In the data rows, the value 128 means zero.
Here is a table of points, one per row:
Array([114, 137, 123, 116, 083, 129, 165, 237, 198, 129, 106, 114, 115, 105, 131, 084, 127, 104,
       119, 124, 141, 103, 134, 205, 184, 197, 106, 124, 092, 101, 096, 146, 078, 080])
Array([138, 078, 098, 133, 138, 183, 124, 133, 123, 154, 133, 101, 139, 140, 115, 088, 140, 106,
       114, 098, 142, 086, 131, 100, 135, 149, 141, 156, 168, 137, 137, 132, 125, 110])
Array([090, 134, 111, 146, 118, 138, 130, 109, 102, 141, 104, 193, 189, 151, 178, 183, 142, 164,
       126, 149, 122, 136, 097, 125, 161, 102, 102, 147, 119, 075, 072, 131, 117, 113])
Array([089, 117, 161, 131, 123, 157, 139, 086, 103, 103, 123, 157, 105, 125, 128, 098, 118, 106,
       106, 099, 152, 243, 245, 195, 125, 120, 113, 133, 106, 143, 125, 141, 140, 111])
Array([114, 135, 135, 153, 115, 183, 134, 156, 135, 108, 135, 131, 164, 088, 120, 117, 123, 114,
       119, 116, 125, 106, 095, 153, 117, 091, 143, 186, 153, 140, 140, 145, 151, 144])
Array([112, 084, 156, 073, 140, 161, 124, 126, 132, 149, 122, 161, 117, 099, 102, 143, 124, 100,
       123, 099, 107, 112, 143, 088, 110, 160, 153, 135, 168, 169, 122, 124, 098, 136])
Array([138, 110, 097, 150, 091, 137, 140, 139, 085, 050, 146, 148, 159, 186, 170, 203, 161, 123,
       179, 124, 119, 134, 106, 109, 104, 158, 083, 097, 085, 116, 159, 107, 137, 128])
Array([170, 121, 131, 167, 156, 150, 192, 137, 114, 134, 073, 124, 123, 162, 135, 069, 097, 155,
       087, 129, 125, 095, 111, 137, 091, 127, 147, 124, 144, 179, 155, 129, 139, 141])
Array([133, 113, 111, 102, 057, 067, 153, 255, 232, 135, 093, 082, 096, 124, 097, 131, 084, 129,
       102, 098, 108, 151, 196, 176, 159, 090, 111, 100, 112, 099, 108, 081, 120, 126])
Array([169, 191, 126, 179, 187, 187, 100, 175, 113, 097, 126, 127, 099, 119, 088, 123, 095, 109,
       103, 090, 103, 096, 102, 089, 118, 094, 097, 057, 135, 104, 106, 109, 123, 088])
Array([130, 119, 084, 114, 134, 142, 126, 084, 173, 121, 168, 128, 122, 174, 124, 174, 085, 142,
       140, 104, 159, 089, 150, 123, 134, 136, 184, 154, 177, 136, 136, 132, 073, 135])
Array([209, 146, 127, 155, 130, 085, 082, 097, 149, 132, 096, 132, 112, 101, 141, 143, 145, 127,
       180, 141, 122, 166, 143, 108, 162, 173, 122, 128, 155, 155, 163, 170, 108, 152])
Array([096, 098, 136, 116, 130, 144, 121, 121, 142, 115, 126, 118, 143, 092, 062, 034, 101, 233,
       255, 181, 144, 151, 124, 130, 132, 081, 115, 103, 114, 129, 129, 109, 130, 132])
Array([169, 116, 204, 159, 165, 155, 195, 101, 132, 151, 151, 077, 130, 107, 113, 122, 127, 081,
       115, 100, 101, 112, 093, 127, 120, 092, 088, 131, 085, 098, 148, 082, 081, 121])
Array([149, 147, 189, 146, 093, 145, 088, 119, 137, 132, 127, 105, 154, 173, 117, 178, 125, 162,
       134, 153, 140, 145, 126, 126, 126, 170, 137, 167, 160, 193, 097, 116, 111, 135])
Array([133, 128, 128, 102, 153, 152, 181, 137, 127, 111, 144, 123, 078, 139, 147, 101, 103, 135,
       088, 138, 091, 124, 109, 110, 136, 111, 117, 170, 178, 131, 138, 172, 125, 160])
Array([147, 132, 125, 145, 162, 145, 138, 142, 149, 121, 164, 142, 096, 090, 157, 121, 092, 127,
       098, 101, 087, 108, 120, 094, 098, 101, 104, 114, 092, 097, 147, 122, 105, 133])
Array([117, 105, 098, 138, 098, 138, 120, 135, 097, 192, 131, 138, 122, 122, 157, 128, 126, 094,
       147, 094, 135, 104, 122, 119, 131, 134, 156, 166, 151, 157, 150, 091, 161, 085])
Array([135, 107, 139, 161, 167, 137, 160, 120, 143, 123, 084, 123, 146, 098, 120, 105, 104, 126,
       113, 091, 105, 124, 124, 089, 116, 152, 101, 147, 193, 138, 113, 113, 150, 117])
Array([119, 131, 167, 133, 113, 180, 111, 154, 186, 161, 165, 149, 123, 127, 153, 138, 127, 106,
       139, 094, 126, 094, 127, 114, 120, 093, 105, 096, 107, 142, 133, 126, 169, 153])
Array([125, 136, 123, 103, 113, 149, 126, 135, 168, 186, 130, 179, 129, 163, 110, 126, 159, 087,
       139, 100, 087, 127, 125, 087, 129, 109, 087, 125, 097, 110, 129, 171, 101, 147])
Array([090, 104, 105, 120, 100, 106, 122, 113, 115, 127, 111, 108, 104, 120, 120, 089, 034, 043,
       209, 255, 158, 120, 153, 107, 075, 113, 099, 103, 117, 103, 109, 135, 116, 109])
Array([073, 164, 121, 109, 126, 097, 142, 099, 136, 158, 171, 180, 174, 165, 161, 134, 154, 145,
       113, 123, 147, 077, 135, 123, 100, 142, 104, 101, 086, 132, 128, 118, 132, 110])
Array([116, 106, 091, 130, 197, 173, 116, 097, 083, 101, 110, 137, 140, 126, 116, 140, 095, 112,
       108, 137, 113, 178, 209, 237, 221, 156, 102, 103, 122, 147, 177, 140, 147, 141])
Array([121, 101, 127, 100, 141, 128, 134, 135, 161, 207, 148, 171, 169, 136, 107, 187, 124, 121,
       106, 146, 090, 127, 104, 142, 110, 106, 121, 098, 125, 092, 164, 099, 181, 132])
Array([104, 148, 109, 130, 131, 100, 079, 129, 112, 136, 124, 140, 144, 130, 159, 118, 129, 153,
       117, 120, 106, 143, 127, 150, 072, 161, 131, 194, 187, 117, 137, 085, 074, 128])
Array([114, 107, 094, 075, 114, 117, 081, 115, 151, 122, 068, 127, 106, 112, 114, 082, 093, 093,
       075, 176, 255, 209, 049, 084, 125, 109, 106, 097, 093, 119, 141, 111, 123, 125])
Array([111, 119, 098, 092, 156, 155, 134, 107, 146, 114, 113, 046, 066, 072, 204, 176, 215, 185,
       182, 156, 144, 127, 127, 145, 098, 124, 117, 101, 129, 103, 095, 121, 165, 131])
Array([094, 149, 136, 106, 176, 105, 085, 166, 136, 169, 201, 136, 185, 188, 141, 140, 139, 152,
       115, 139, 121, 109, 124, 114, 114, 137, 095, 098, 127, 104, 132, 127, 118, 157])
Array([213, 172, 128, 069, 056, 096, 099, 046, 055, 121, 142, 144, 136, 108, 107, 079, 101, 112,
       120, 114, 106, 107, 150, 179, 191, 190, 131, 093, 100, 077, 043, 083, 176, 225])
Array([114, 124, 140, 123, 177, 110, 211, 209, 172, 115, 134, 131, 130, 103, 100, 121, 128, 109,
       139, 143, 133, 137, 096, 121, 183, 235, 219, 124, 099, 092, 108, 109, 132, 112])
Array([133, 077, 132, 105, 147, 123, 130, 140, 080, 069, 074, 110, 172, 177, 165, 184, 199, 146,
       143, 143, 131, 101, 145, 116, 129, 072, 151, 101, 104, 097, 077, 152, 112, 105])
Array([095, 100, 090, 144, 119, 129, 142, 128, 083, 142, 131, 126, 041, 068, 034, 150, 217, 243,
       166, 173, 152, 107, 139, 127, 123, 118, 086, 113, 096, 131, 122, 119, 100, 129])
Array([105, 094, 168, 139, 117, 107, 130, 111, 109, 131, 165, 196, 143, 176, 203, 143, 112, 173,
       149, 087, 139, 136, 097, 127, 136, 107, 132, 076, 127, 088, 119, 122, 102, 090])
Array([020, 104, 164, 176, 129, 090, 054, 078, 079, 084, 068, 066, 085, 119, 131, 125, 108, 098,
       092, 088, 088, 085, 106, 170, 207, 180, 163, 102, 102, 142, 154, 163, 155, 209])
Array([133, 099, 142, 085, 085, 117, 095, 117, 133, 080, 167, 131, 179, 104, 121, 124, 145, 142,
       082, 149, 083, 120, 124, 106, 115, 144, 139, 142, 142, 184, 161, 129, 119, 075])
Array([137, 109, 097, 081, 143, 108, 140, 159, 102, 143, 149, 114, 144, 127, 104, 137, 115, 097,
       158, 071, 111, 139, 059, 168, 093, 110, 136, 173, 146, 168, 142, 166, 126, 141])
Array([147, 192, 122, 123, 115, 077, 111, 090, 103, 135, 102, 103, 149, 086, 143, 175, 113, 149,
       148, 130, 133, 122, 136, 127, 152, 103, 169, 145, 133, 191, 140, 120, 087, 094])
Array([118, 172, 140, 165, 147, 177, 173, 116, 146, 083, 119, 105, 121, 125, 085, 131, 113, 096,
       113, 121, 110, 106, 101, 127, 114, 120, 109, 161, 181, 126, 110, 138, 158, 107])
Array([139, 159, 161, 096, 135, 085, 088, 125, 121, 090, 114, 142, 107, 166, 133, 117, 177, 130,
       143, 143, 112, 142, 134, 105, 157, 098, 148, 178, 164, 158, 136, 097, 145, 111])
Array([171, 167, 151, 142, 071, 112, 085, 083, 123, 135, 138, 123, 098, 114, 095, 130, 142, 157,
       126, 148, 122, 158, 126, 167, 116, 160, 200, 098, 153, 077, 185, 204, 146, 117])
Array([150, 123, 125, 141, 119, 081, 115, 108, 149, 078, 116, 194, 122, 134, 132, 134, 184, 102,
       134, 139, 150, 084, 121, 169, 104, 113, 157, 149, 186, 162, 145, 087, 115, 148])
Array([120, 104, 152, 134, 107, 101, 137, 134, 105, 105, 155, 110, 107, 112, 091, 152, 085, 099,
       080, 162, 255, 209, 137, 108, 110, 111, 098, 127, 118, 115, 102, 135, 137, 155])
Array([126, 133, 111, 131, 090, 123, 147, 111, 120, 153, 176, 103, 149, 141, 149, 102, 161, 117,
       102, 145, 109, 129, 113, 110, 188, 101, 141, 136, 204, 141, 154, 129, 101, 117])
Array([153, 116, 154, 168, 143, 133, 152, 161, 140, 183, 128, 145, 176, 086, 150, 120, 129, 128,
       098, 119, 126, 077, 146, 099, 096, 104, 114, 109, 104, 109, 125, 162, 125, 162])
Array([125, 182, 141, 134, 130, 193, 172, 190, 096, 116, 108, 139, 096, 121, 122, 111, 105, 118,
       121, 137, 095, 133, 125, 081, 117, 137, 224, 174, 089, 123, 136, 108, 121, 150])
Array([134, 176, 140, 134, 178, 147, 169, 106, 160, 146, 118, 118, 117, 140, 099, 109, 121, 109,
       100, 098, 090, 114, 100, 129, 079, 110, 106, 082, 093, 150, 093, 132, 126, 099])
Array([195, 152, 173, 132, 147, 097, 082, 138, 087, 152, 119, 122, 088, 138, 161, 137, 145, 146,
       149, 164, 156, 127, 125, 163, 144, 148, 121, 176, 141, 168, 134, 143, 150, 091])
Array([113, 126, 113, 102, 104, 147, 147, 110, 118, 095, 049, 067, 132, 170, 168, 178, 190, 193,
       158, 128, 119, 142, 131, 102, 102, 133, 097, 113, 098, 095, 144, 111, 117, 138])
Array([181, 138, 126, 136, 140, 065, 053, 065, 130, 118, 139, 104, 133, 120, 093, 105, 112, 138,
       133, 109, 136, 116, 178, 137, 149, 152, 162, 196, 059, 062, 133, 180, 192, 106])
Array([106, 135, 095, 120, 108, 089, 174, 137, 121, 143, 146, 138, 119, 133, 136, 138, 097, 142,
       123, 095, 122, 111, 128, 083, 133, 139, 117, 159, 168, 174, 138, 156, 180, 126])
Array([128, 091, 067, 178, 127, 121, 106, 120, 178, 166, 193, 156, 136, 173, 158, 120, 153, 124,
       107, 133, 079, 157, 098, 125, 113, 104, 144, 116, 070, 163, 061, 124, 135, 140])
Array([111, 159, 103, 144, 143, 108, 129, 141, 093, 120, 139, 098, 158, 109, 118, 087, 146, 080,
       113, 126, 220, 228, 220, 130, 109, 104, 134, 089, 132, 126, 139, 132, 127, 157])
Along one direction, these points spread out more than along any other. Take the direction at right angles to it along which they spread out most. Go by this last direction. Where along it does each point below lie, from 0 to 99? 50 is the average, and the first point above lies past it. One standard deviation of the points above along it is 16.
Array([090, 134, 111, 146, 118, 138, 130, 109, 102, 141, 104, 193, 189, 151, 178, 183, 142, 164,
       126, 149, 122, 136, 097, 125, 161, 102, 102, 147, 119, 075, 072, 131, 117, 113]) 25
Array([133, 099, 142, 085, 085, 117, 095, 117, 133, 080, 167, 131, 179, 104, 121, 124, 145, 142,
       082, 149, 083, 120, 124, 106, 115, 144, 139, 142, 142, 184, 161, 129, 119, 075]) 36
Array([171, 167, 151, 142, 071, 112, 085, 083, 123, 135, 138, 123, 098, 114, 095, 130, 142, 157,
       126, 148, 122, 158, 126, 167, 116, 160, 200, 098, 153, 077, 185, 204, 146, 117]) 43
Array([090, 104, 105, 120, 100, 106, 122, 113, 115, 127, 111, 108, 104, 120, 120, 089, 034, 043,
       209, 255, 158, 120, 153, 107, 075, 113, 099, 103, 117, 103, 109, 135, 116, 109]) 71
Array([147, 192, 122, 123, 115, 077, 111, 090, 103, 135, 102, 103, 149, 086, 143, 175, 113, 149,
       148, 130, 133, 122, 136, 127, 152, 103, 169, 145, 133, 191, 140, 120, 087, 094]) 33
Array([181, 138, 126, 136, 140, 065, 053, 065, 130, 118, 139, 104, 133, 120, 093, 105, 112, 138,
       133, 109, 136, 116, 178, 137, 149, 152, 162, 196, 059, 062, 133, 180, 192, 106]) 48
Array([126, 133, 111, 131, 090, 123, 147, 111, 120, 153, 176, 103, 149, 141, 149, 102, 161, 117,
       102, 145, 109, 129, 113, 110, 188, 101, 141, 136, 204, 141, 154, 129, 101, 117]) 41
Array([119, 131, 167, 133, 113, 180, 111, 154, 186, 161, 165, 149, 123, 127, 153, 138, 127, 106,
       139, 094, 126, 094, 127, 114, 120, 093, 105, 096, 107, 142, 133, 126, 169, 153]) 54
Array([153, 116, 154, 168, 143, 133, 152, 161, 140, 183, 128, 145, 176, 086, 150, 120, 129, 128,
       098, 119, 126, 077, 146, 099, 096, 104, 114, 109, 104, 109, 125, 162, 125, 162]) 57
Array([111, 159, 103, 144, 143, 108, 129, 141, 093, 120, 139, 098, 158, 109, 118, 087, 146, 080,
       113, 126, 220, 228, 220, 130, 109, 104, 134, 089, 132, 126, 139, 132, 127, 157]) 72
Array([114, 107, 094, 075, 114, 117, 081, 115, 151, 122, 068, 127, 106, 112, 114, 082, 093, 093,
       075, 176, 255, 209, 049, 084, 125, 109, 106, 097, 093, 119, 141, 111, 123, 125]) 74
Array([169, 191, 126, 179, 187, 187, 100, 175, 113, 097, 126, 127, 099, 119, 088, 123, 095, 109,
       103, 090, 103, 096, 102, 089, 118, 094, 097, 057, 135, 104, 106, 109, 123, 088]) 68
Array([169, 116, 204, 159, 165, 155, 195, 101, 132, 151, 151, 077, 130, 107, 113, 122, 127, 081,
       115, 100, 101, 112, 093, 127, 120, 092, 088, 131, 085, 098, 148, 082, 081, 121]) 66
Array([133, 113, 111, 102, 057, 067, 153, 255, 232, 135, 093, 082, 096, 124, 097, 131, 084, 129,
       102, 098, 108, 151, 196, 176, 159, 090, 111, 100, 112, 099, 108, 081, 120, 126]) 88
